One turn or mirror swaps these rows in pairs. Which row does each one swap with?
Zil: -187 -261 -135 125 239 -218 -163 -113 275 216 -149 80 242 112 -391 -154
 469
mos: 125 -119 -10 316 339 -200 111 -216 -315 -66 -127 252 230 276 0 -64 -169
ribor: -12 -295 -54 -380 -80 231 -42 -108 -38 -276 150 142 26 -24 -413 178 -171
luto: -58 -210 40 291 -138 -23 -405 28 41 148 -372 -118 73 -64 305 411 123
datu: -47 90 49 -342 14 -265 0 -122 -107 171 0 92 379 234 442 79 370
Lapi: -208 411 -321 176 243 139 -159 4 1 -175 -19 -140 423 -21 158 -93 152
mek: 4 80 -48 -290 94 -371 16 -189 -103 127 212 22 325 132 420 92 287
tos: -80 105 58 -240 60 -235 -25 -62 -79 208 107 69 326 288 486 45 382
bovi: 111 -182 -27 -328 156 431 -97 -139 2 -200 68 223 -18 -5 -359 46 -147
Diroz: -99 -410 64 184 132 -11 -133 -142 168 186 109 165 235 233 -371 -335 267
gaf: -4 -213 59 180 235 -220 4 -142 131 110 -93 244 179 97 -494 -323 373
res: -148 -254 -103 -9 -305 -89 -341 103 -15 31 -492 20 -89 97 300 323 214
rinez: 112 -165 33 -330 3 423 16 -133 104 -212 -76 183 -23 14 -477 102 -87
bikaz: -131 -149 -9 135 -36 -89 -303 203 30 98 -403 69 44 52 382 472 196
Kufan: -440 136 89 242 -12 -244 -186 72 279 47 -68 161 -149 -178 32 -250 203
Per: -226 -258 -113 47 -174 -128 -205 264 -11 -29 -301 -52 54 50 236 610 244
Tek: 34 93 -64 -242 7 -194 9 -71 -69 131 153 -15 292 299 512 -8 401
dovok: 227 -241 -67 -122 41 354 -190 -309 68 -36 -17 56 56 -169 -381 69 -218
dapi: 178 -33 -27 -462 -60 227 -28 -189 -45 -55 18 129 44 31 -514 143 -163
Ropog: 308 -88 30 -277 -21 247 -18 -81 -63 -253 -50 49 276 5 -459 54 -233
bopu: -122 84 -14 254 115 -550 -274 121 260 -182 -10 213 -93 -153 -20 -253 25
Kepo: 54 -143 -96 -425 -61 211 81 75 -22 -225 158 80 26 92 -438 234 -231
bigo: -4 -82 5 74 -226 -147 -191 396 -22 71 -422 -111 48 44 271 401 230
lup: -214 -155 -61 194 155 -33 -33 -130 213 274 63 137 216 327 -378 -276 358
diput: -138 -147 -5 -81 -156 -263 -167 310 -75 -83 -307 -89 151 162 153 590 271
ruz: 376 123 -249 -100 219 -133 184 -132 -132 -262 183 22 -308 241 23 -50 166
bomug: -63 80 -14 207 -167 -102 -165 237 -6 74 -452 -160 226 171 199 498 98
femiz: 174 -47 -92 243 343 -349 209 -230 -313 -44 -80 244 142 262 -38 -124 -138
Bef: -84 -73 39 122 -198 -94 -304 316 81 59 -405 139 89 38 288 535 177
nev: -159 403 -275 167 198 42 -124 61 -61 -105 54 -161 430 46 184 -181 278
Tob: -278 154 -180 272 86 -491 -320 37 344 -97 -125 91 -142 -135 -6 -83 46
mimel: 330 -163 33 -395 -10 284 58 -205 13 -132 159 -70 107 23 -344 157 -1
tebi: 162 -321 -203 -362 -138 377 -170 -94 -11 -143 4 164 -77 2 -308 17 -116
lunez: -281 64 68 261 -9 -353 -337 117 170 2 130 161 -169 -123 -154 -283 -135
Renul: 299 97 -240 3 231 -35 255 -7 -169 -233 256 -143 -286 225 -63 -23 210
Vuri: 106 -7 -12 69 -214 -204 -183 125 -11 62 -206 -161 9 -11 360 553 152
Bof: 368 214 -244 -7 195 29 197 56 -113 -317 162 -13 -301 208 -56 -29 156
saguk: -310 286 -49 350 -43 -317 -186 155 268 62 73 198 -29 -102 -57 -195 89
Dosi: 323 129 -230 -64 329 -65 238 -30 -20 -292 201 31 -294 185 -80 -29 123
vofo: 55 -292 -126 206 222 -137 -145 -112 197 169 16 401 75 51 -445 -233 348

Swapped with femiz: nev
Swapped with gaf: saguk
Swapped with diput: Kepo
Swapped with Kufan: vofo
Swapped with lunez: Zil

